In the data rows, zero lies at 4.5, halfway between 4 and 5.
Here are some numbered points:
[5 5 2 4 4 6 3 6 5 4 3 5 5 4 1 7 5 7 4 3 3 7 7 5 3 4 4 5 3 7 5] 0
[5 5 8 6 5 5 6 3 4 8 5 3 4 3 3 7 3 3 6 7 1 4 7 7 4 5 4 4 4 3 3] 1
[5 6 3 5 6 4 6 4 4 4 4 7 5 6 5 0 3 4 4 6 6 3 5 3 3 6 3 6 2 4 5] 2
[7 4 7 5 4 9 5 7 3 9 5 4 1 7 1 1 9 7 5 9 4 0 0 1 4 8 0 4 4 5 2] 3
[1 1 4 0 6 4 3 4 8 0 3 4 8 2 7 9 7 3 3 0 5 8 7 5 8 0 6 6 7 7 3] 4
[6 6 6 7 6 6 3 4 5 6 5 4 5 5 5 6 5 4 3 4 2 6 1 4 3 2 6 4 3 2 4] 5
[3 3 2 5 2 4 3 4 4 4 7 5 3 4 5 4 5 5 4 5 7 4 6 5 4 5 6 5 5 5 4] 6
[6 5 2 5 5 3 4 3 3 6 3 6 7 5 4 5 4 6 3 5 6 4 7 5 4 5 6 5 2 6 6] 7
[4 6 4 5 6 3 5 3 2 6 4 6 6 5 4 4 2 5 5 6 5 4 4 6 4 5 4 6 4 3 4] 8
[2 4 4 5 6 5 5 5 5 3 6 5 2 4 9 6 5 3 7 2 4 7 1 5 6 1 5 4 4 3 2] 9
[4 3 5 7 5 4 1 5 3 4 9 2 3 5 3 3 7 9 4 5 4 3 2 1 2 6 6 5 5 4 6] 10
[3 3 4 6 3 3 3 4 2 7 6 3 6 5 5 6 4 7 5 4 3 4 4 5 5 7 6 5 5 3 5] 11
[5 3 4 6 3 2 4 4 5 7 4 5 4 5 1 4 3 8 1 5 6 3 8 5 5 8 3 9 2 3 6] 12
[5 3 0 3 6 3 2 8 8 7 2 9 6 3 8 3 3 2 6 2 9 2 4 2 6 7 4 4 5 2 4] 13
[6 6 7 5 5 2 6 6 3 4 2 6 7 6 2 5 3 4 3 4 3 7 6 5 5 2 5 5 3 5 5] 14
[4 3 5 3 5 2 3 5 5 7 3 5 4 4 4 3 5 5 4 6 5 4 4 2 6 6 5 3 3 4 4] 15
[3 5 4 6 4 3 4 2 3 7 1 7 7 3 7 7 3 4 5 6 7 4 4 6 6 8 5 5 5 3 3] 16
[5 5 5 4 6 5 5 5 6 4 4 6 7 3 4 3 4 2 4 4 8 3 7 3 4 6 3 4 4 4 7] 17
[1 3 3 2 6 5 6 4 9 0 2 5 6 4 8 7 5 2 3 0 5 9 5 6 6 0 4 8 5 7 4] 18
[4 5 6 4 5 5 3 0 6 6 1 4 6 3 7 8 3 4 4 5 6 7 7 4 8 7 5 6 5 5 5] 19
[6 2 6 4 6 5 4 3 5 0 5 4 2 4 4 7 5 3 2 1 2 7 5 5 5 0 6 3 6 6 6] 20
[5 4 6 3 4 2 4 4 6 2 3 4 4 5 4 6 5 5 4 1 6 2 5 4 7 2 3 3 5 4 5] 21
[7 3 4 6 4 3 3 3 5 1 6 2 4 6 6 3 5 7 1 3 3 6 3 5 6 4 5 5 3 5 6] 22
[5 3 3 4 2 4 2 3 4 8 2 4 6 5 7 3 6 7 5 6 5 4 6 3 7 9 6 7 6 4 3] 23
[3 2 5 2 5 5 5 5 5 3 3 4 5 6 5 6 6 6 3 4 6 4 4 5 6 6 3 6 6 6 5] 24
[5 8 8 6 6 3 7 6 6 2 3 5 6 3 1 7 2 2 5 3 2 8 7 7 4 0 5 4 3 7 4] 25
[3 4 3 3 5 7 4 5 4 5 6 3 3 5 3 6 7 6 5 6 6 2 5 5 2 5 4 3 5 4 3] 26
[2 1 2 5 4 8 5 2 2 6 9 2 0 5 9 4 7 5 6 8 6 6 0 6 6 5 3 7 4 3 4] 27
New points follow, each followed by the numbers of its two nearest points above, looking only along the 8 directions in which the numbered points spread most, nearest first.
[5 2 3 3 4 4 5 4 5 5 4 7 4 4 7 6 4 3 6 3 6 3 2 5 6 4 4 5 7 3 5] -> 15 24
[4 6 6 5 4 4 5 5 4 4 6 3 4 5 3 4 4 5 6 6 4 2 3 3 4 5 4 1 6 5 4] -> 15 26
[4 7 4 5 6 4 5 2 2 5 6 5 6 6 5 2 4 4 4 7 6 5 5 5 3 6 5 5 6 5 5] -> 8 7
[2 5 3 5 3 6 5 6 4 2 5 4 2 4 7 7 6 2 8 1 3 4 2 5 3 1 6 3 5 4 3] -> 9 5
[6 1 4 3 4 0 3 5 7 6 4 4 3 4 1 1 5 7 1 2 8 3 5 0 6 7 5 4 4 6 8] -> 15 21
[3 5 3 1 6 5 7 1 9 0 3 4 6 5 9 9 6 0 3 0 3 9 4 8 7 0 4 7 7 7 4] -> 18 4
[8 1 5 2 4 5 3 4 5 3 3 4 4 4 2 4 5 8 3 1 1 5 5 2 5 3 2 5 4 7 6] -> 21 24
[4 5 6 6 5 7 5 2 6 5 7 3 2 6 4 4 7 3 2 7 3 6 5 4 5 4 4 5 4 7 4] -> 24 5
[3 4 7 7 4 5 5 5 4 4 5 3 3 3 2 5 5 3 6 3 4 5 5 5 5 3 7 2 7 3 3] -> 5 1
[3 6 6 4 4 9 6 4 3 2 6 4 3 6 0 5 8 5 4 5 4 5 4 5 2 3 2 6 6 5 3] -> 26 0
[5 6 3 4 5 4 3 4 4 4 3 6 7 6 6 5 2 4 5 4 6 5 4 4 4 3 5 2 5 6 4] -> 17 21
[6 7 5 7 6 6 3 3 3 6 5 4 4 5 8 5 5 5 3 9 5 6 1 4 4 6 4 6 3 2 5] -> 8 5
[2 1 1 2 4 4 1 8 4 3 4 4 4 6 6 7 7 9 6 2 8 5 1 2 7 4 6 4 5 4 2] -> 6 24
[3 4 5 3 4 4 3 6 4 6 3 5 4 4 4 4 5 5 6 4 5 2 4 3 6 6 4 3 6 5 4] -> 15 17
[3 6 6 4 4 6 6 5 6 4 4 3 6 4 3 6 5 3 6 5 5 5 2 3 5 3 3 3 7 5 3] -> 21 5
[6 2 7 4 8 5 7 4 4 3 6 5 2 5 5 2 4 3 3 3 2 6 5 6 4 1 3 5 3 5 5] -> 5 20
[4 5 6 5 3 4 6 5 4 5 5 5 4 3 4 6 5 3 4 4 4 6 5 6 5 5 6 5 4 4 5] -> 8 5
[7 3 6 2 9 0 3 0 7 1 3 3 7 6 8 4 2 3 3 2 4 8 5 3 9 3 5 5 6 7 6] -> 21 22
[5 6 6 5 5 5 6 5 2 4 8 2 5 5 5 4 5 2 6 7 2 4 2 5 3 3 5 2 6 4 4] -> 5 1
[2 5 9 7 5 4 5 6 2 6 7 0 1 0 7 6 6 2 9 7 5 2 1 5 4 5 9 0 9 1 2] -> 5 9
[6 6 2 5 0 3 4 2 4 5 5 4 7 5 7 7 4 5 4 2 3 6 7 7 5 6 4 6 5 5 6] -> 7 11
[5 5 8 6 5 0 5 3 6 2 4 2 6 2 6 9 2 2 5 0 0 7 6 5 6 0 6 4 5 5 5] -> 20 25
[7 5 3 4 2 6 4 4 6 6 3 7 4 6 2 3 5 6 4 4 6 5 4 4 2 4 3 4 2 6 5] -> 17 2
[6 4 4 5 1 9 4 5 4 9 5 5 2 7 1 1 8 7 5 9 4 1 3 1 2 9 0 4 1 3 7] -> 3 26
[4 7 5 6 3 5 3 5 2 4 8 4 3 4 3 5 6 5 6 6 4 4 6 5 3 4 6 4 3 4 4] -> 26 6
[3 4 8 8 1 8 4 3 4 3 8 3 2 3 5 4 6 2 4 6 1 6 4 6 3 5 4 4 4 4 5] -> 5 1
[2 5 6 5 5 8 6 5 2 2 9 0 3 4 4 4 5 2 7 8 0 5 0 3 4 3 5 3 6 5 2] -> 5 9
[4 4 3 3 3 7 3 3 6 4 4 6 3 4 4 9 6 5 4 4 5 7 5 7 4 5 3 7 4 5 4] -> 24 0
[7 1 1 1 5 5 3 5 6 1 1 6 5 6 5 4 6 5 4 0 5 5 3 4 3 2 4 5 3 6 7] -> 21 24
[3 5 4 4 4 8 3 6 5 4 4 6 5 5 5 4 5 5 5 7 9 4 3 3 4 5 4 3 4 3 5] -> 15 17
[1 6 3 5 3 2 5 6 5 2 7 4 8 3 3 6 4 3 5 3 5 5 7 5 2 3 6 4 6 7 5] -> 0 6
[3 3 4 4 4 5 3 5 5 7 5 5 4 5 5 5 5 7 5 4 5 5 4 5 5 5 4 6 6 3 3] -> 6 15
[3 5 2 5 5 8 5 7 2 6 8 5 3 4 2 3 4 7 6 6 5 2 4 6 2 6 4 5 5 4 3] -> 26 6
[5 6 8 4 7 5 5 2 7 5 1 4 7 4 8 5 6 2 3 8 3 6 5 4 8 4 4 6 5 3 3] -> 19 16
[3 6 2 5 6 6 5 5 2 4 5 6 5 5 6 6 2 4 7 5 5 6 3 6 7 5 4 7 4 4 3] -> 8 6
[5 6 3 5 6 6 5 3 6 0 3 4 7 6 4 6 5 3 4 3 5 7 4 8 3 2 2 7 5 6 4] -> 0 20
[2 6 3 6 3 4 6 5 3 6 5 5 5 2 3 4 3 7 5 6 4 5 9 6 5 7 9 5 4 6 4] -> 7 8
[9 5 2 3 6 4 3 5 4 5 3 6 4 5 2 1 4 6 4 3 4 2 6 3 1 6 3 2 3 4 7] -> 17 2
